In the data rows, 128 means zero.
Here are some points, one per row:
[114 104 162 210 154 148 153 134 111 191 109 111 164 114  91 124 152  85
  96 126 105 106  91 110 189 171 104 168  94 105 116  76 105]
[ 90 133 100  91 103  85 109 140 158 147 149 175 165 156 159 153  71 162
 166  96 164 118 146 164 143 134 116 125  94 103 165 127 101]
[ 97 109 103 174 175 118 134 155 129 123 139 136 112 101 157 151  98 199
 118 232 111  91 190 111 140 135 115  84 166  88  92 137  90]
[122  91 127  81 105 138 143 137 127 141 153 138 128 130 120 151 129 154
 124 168  85 114  89  84 120 110 121 133 126 162 202 145 165]
[110  92 113 191 187 142 116 106 160 134 159 174 116 108 119  88 163 138
 129 178  83  80 158 120 171 118 125 103 106 111 112 146 110]
[163 172 142 130  76 117 172 178 182 137 128 119 144 110  90 156 150  73
 113  79 133  90 158 150 142 128 101  91 159 152  91 132 114]
[140 172 154 140 115 110 105  67  56  85 146  83 106  83  90 105  99 118
 139 141 131 132 216 142 178 133 174  76  61 167 172 138 163]
[154 152 154 134 164 211 126 173 101 100 101 160 155 152 137 128 119 114
 112 124 136 114  98  87  89 162 160 112  96  79 132  94 133]
[179  94 104 150 100 130 114 137  74 106 122 141  96 131 229 156 182 138
 135  94 136 134 156 139  78 177 147  88  81 119 105  97  94]
[142  99  76  89 127 131 105 135 121 122 113 146 150 119 112 204 128 115
 123 139 141 118 141 150 126 178 110 191 114 146  94 206  86]
[ 97 102 157 139 114 144  96  94 139 196  99  79  98 160 132 100  93  91
  79 166 120 177 144 117 110 185  95 101 121 185 159 152 152]
[128 121 167  71 166 138 167 129 136 112  62  92 107  80 169  95 161 139
 172 124  97  82 160 108 114 143 190 200 139 143 163 156 135]
[138 146 109 103 127  97 123 139 137 146 165 182 132 101 100 138 130  75
  97 115 123  84 132 138 120 108 157  74 193 192 179 102 116]
[141 127 120 165 154 164 128 173  96  95 145 106 192 138 125  93  89 123
 153 110 125 114  84  95 149 199 159 107 125 150 117 120  99]
[106 172 117  99 112  78  95 180 164 139 154 154 133 153 173 103 109 103
 118 130 173 102 113 120 166 135 107 163  72  89 177  86  92]
[101 129 153 116  93 133 149 134 127 113 133 118 177 161 133 102 134 133
 155 129 115 156 231 114 128 118  74 173 186 144  99  72 140]
[138 166 125 111 165 110 197 117 125 187 105  89 161 179 161 140 156 153
 139 125  93 121 121 169 109 122 124  50  78  96 153 123 100]
[181 204 127 112 135 134 129 109 100 118 132 113  99  77 106 117 100 109
 172 200 143 156  99 195 105 171 103  99 104 120  99 139 222]
[ 74 144 103 110  98  80 151 163 137  99  61 171 171 113  87 144 180 108
 124 165 160 163 126  97  77 160 101 140 132 152 120 155 106]
[123 141 137 220 101  97 118  89 114 131 126 190  86 184 103 150 120  97
 215 137 126 115 125 144 115 136 174 143 153 135 109  91  90]
[ 82 162 100  98 124 156 169 133 124 123  79 102  87 116 148  84 139 165
 124  89 133  59  90 156 135 132 127 146 155 142 159 147 177]
[123 117 153  78 108 206 108 166 167 169 176 160  89  84 105 149 114 183
 105  66  91 103 125 124 151 158 101 112 135 203 133 115  96]
[123 139 134 115 147 164 144  85  92  76 170 137 133 163 133 107  98 110
  84 121 151 100  78  85 144 231 140 131 185  85 128 132 101]
[181 110  74 118 130 135 141 124 141 213 153 114  92  81 115  55 159 100
  93 133 175 173 150 120 117 119 141 149 114 101 132 144 121]
[149 116 165  96 108 175 128 181 131 109 117  40  61 185  98 151 129 116
 135 168 155 124 131 167 151 104 124 161 132 119 114 116 115]
[123 116  91  76 115 160 104  93 111 123 136 130 194 117 144  96 130 138
 184 135 102 191 117 157 145  98  86 118 216 165 107  86  83]
[124  80  97 114 130  68 119 171 138 147 161  88 118 138  91 146  82 119
  95  97 109 165 159 138 124 151 192 142 152  99  89  86 203]
[180 113 175  86 195 103 149  85  82 152 131 135 114 118 128 105  83  93
 176  90 189 160 157  83 102 141  78 105 100 149  93 143 186]
[146  85 100 143 152 120 181  98 109  80 113 169 150 142 145 159 123 101
  66 102 102 163 127 187 133 121 102 147 114 132 146 151 188]
[130  89 101 126 147 117  78 125 152 109  97  74 175 118 105 148 131 119
 147 159 179 117 122 122 112  90 103 164 131 178 154 107 106]
[182 153 192 146  89  88  75 103 130 147 185 126 163 128 121 120 180 156
 134 114  85  63  86 105  89 104 166 132 127 113  92 205 129]
[128 148 166 165 110  69  92  87  98 130 152 113 137 112  82 193 214 211
 130 120 119 157  86 101 165 163 120 125 124  99 136 140 115]
[141 142 128 158  87 122 126 126 172 152 110 100 108 109 168 116  97 106
 112 118 151 211 113  81 178  92 133 111 156 138 160 165 157]
[ 63 125 114 176 149 156 105 112 173 153 109 114 136 108 120 165 107  56
 205 135  76  81 102 120 186 142  96 108 132  79 123 165 139]
[ 82 105 119 142 113 207 169  98 133 134 145 132 218  95  91 139 101 148
 132 131 202 124 126 122  97 114 198 131  98  57 107  79 147]
[144 172 138 160 115 124 128  99 185 158 123  98  89  73 174 141  94  93
  84 126 157 169 141 105  84 109 132 133 170 137 178 142 109]
[ 79 115 166 139 165 132  87 110  95 113 189 118 113 134 201 178 222 148
 136 123 195 126 135 132 119  92 104 105 108  99 100 127 154]
[154 135 156 120 125 112  79 144 165  51  93 186  77 108  51 106 147 158
 135 113 118 184 168 123 146 133 129 104 112  98 147 131 177]
[ 90 162  85  94 167 123 111 145 137 177 138 107  89 113  88 114 105 113
 104  88 134 203 132 122 125 122 171 177 122 113  92 187 119]
[116 108 169 139 100  99 122 214 122 117 135 146 170 127 130  69  93 105
 121 112 100 117 149 152 121 106 100 112 172 123 113 180 143]
[139 115 115 131 170 109  59 166  88 148  82 132 112 161 122 116 131 137
 105 104 124 158 135 180 127 130 174 115 209 116 137 132 173]
[184 135  82  85  66 163 128 111  94 113  96 124 149 107 130 183 125 113
 101 129  87 132 178 119 154 130 129 168 130  95 152 131 145]
[175 123 100 143 132 114 182 158 119 129 163 130 115 119 111 141 118 142
 146 136 131  99  87  79 105  93  91 171 131 140 229 127 138]
[130 171 131 184 115  89  79  81 137 169 104 156 150 126 159 110  99 218
 128 114  97  80 102 119 112 116 109 178 115 165  54  72 181]
[159 172 115  95 168 110  84  93 167 116 106 104 117 194 168 148 155 132
 104 140  99 113 135 101 115 126 107  77  98  90 124  98  98]
[118 106 126 132 153 120 155  97 189  53 134  61  85  89 151 100 150 122
 131  98 147  90 117 169 135 137 154 178 155 142 137 126 132]
[138 100 142  85  72 133 123 108 154 137 143 159 155 129 140 115 122 131
 134 124 130 146 122 202 114 110  97  99 133  92 137 103  86]
[119 115 139  68 101  96 144 145 116 133 119 177 131 176 196  94 133 102
 117 166 147 115 115 130 219  95 149 125 104 126  83 114 112]
[ 74  94 136  96 120 134 202 151 148 145 157 141  87  79 109 178 140 135
 104 110 118 131 101 111 136 124 145  79 140 200 109  91 126]
[ 60 134 181 141 122 122 107 172  83 114 165 144 154 120 120  87 100 104
 118 113  97 143 168 187  79  96  97 156 129 130 149 137  90]
[134  98 114 155  97 139 114 137 176 120  80  88 135 153  92  92 119 169
 125 173 208 109 117 150 124 114 121 109  97 188 143 141 109]
[ 99 183 127 135 174 220 120  98 108 103 100 173 159 180 113 152 137 104
  91 121 161 108 112  78 110  91 180 114 110 113  81 105 153]
[120 104  64 129  86 139 197 131  86 126 133 109  80 175  84  98 156 166
 152 107 115  78 106  99  93  88 108 159 158 136 175 171 154]
[107 110 125 158 119  91 109 152 108  97 134  96 100  93 192 166 161 159
 179 153 102 172  75  84 110 115 151 103  95 100  94 117 144]
[129 135 108 109 139 122 153  95 185 114 176 133 156 217 152 110 145 119
 128 131  57 166 114 129 107 126 163 150  68 156 114 116 107]
[175 140 117 154 176 152 169 110  97  73 107 137 125 129 112 133  86 136
 117  82 133 188 130 141 147  74  75 124 112 119 114 186 109]
[158  99 202 171 139 105 123 103  93 152  85 167  84 129 117 133 104 142
 139 176 121 111 110 162 116  89 144 158 155 122 105  88  62]
These points spread out most along one direction. Take the direction at right angles to it along which they spread out most. Go by this last direction. How many in every 100 of the points above lie lower along it than each point below? Round to a whole number. More than half of the points above lie lower than the first one.
[ 99 183 127 135 174 220 120  98 108 103 100 173 159 180 113 152 137 104
  91 121 161 108 112  78 110  91 180 114 110 113  81 105 153] 26
[ 97 102 157 139 114 144  96  94 139 196  99  79  98 160 132 100  93  91
  79 166 120 177 144 117 110 185  95 101 121 185 159 152 152] 18
[ 63 125 114 176 149 156 105 112 173 153 109 114 136 108 120 165 107  56
 205 135  76  81 102 120 186 142  96 108 132  79 123 165 139] 65
[180 113 175  86 195 103 149  85  82 152 131 135 114 118 128 105  83  93
 176  90 189 160 157  83 102 141  78 105 100 149  93 143 186] 4
[130 171 131 184 115  89  79  81 137 169 104 156 150 126 159 110  99 218
 128 114  97  80 102 119 112 116 109 178 115 165  54  72 181] 51
[159 172 115  95 168 110  84  93 167 116 106 104 117 194 168 148 155 132
 104 140  99 113 135 101 115 126 107  77  98  90 124  98  98] 33
[101 129 153 116  93 133 149 134 127 113 133 118 177 161 133 102 134 133
 155 129 115 156 231 114 128 118  74 173 186 144  99  72 140] 81
[146  85 100 143 152 120 181  98 109  80 113 169 150 142 145 159 123 101
  66 102 102 163 127 187 133 121 102 147 114 132 146 151 188] 19
[182 153 192 146  89  88  75 103 130 147 185 126 163 128 121 120 180 156
 134 114  85  63  86 105  89 104 166 132 127 113  92 205 129] 47
[139 115 115 131 170 109  59 166  88 148  82 132 112 161 122 116 131 137
 105 104 124 158 135 180 127 130 174 115 209 116 137 132 173] 16
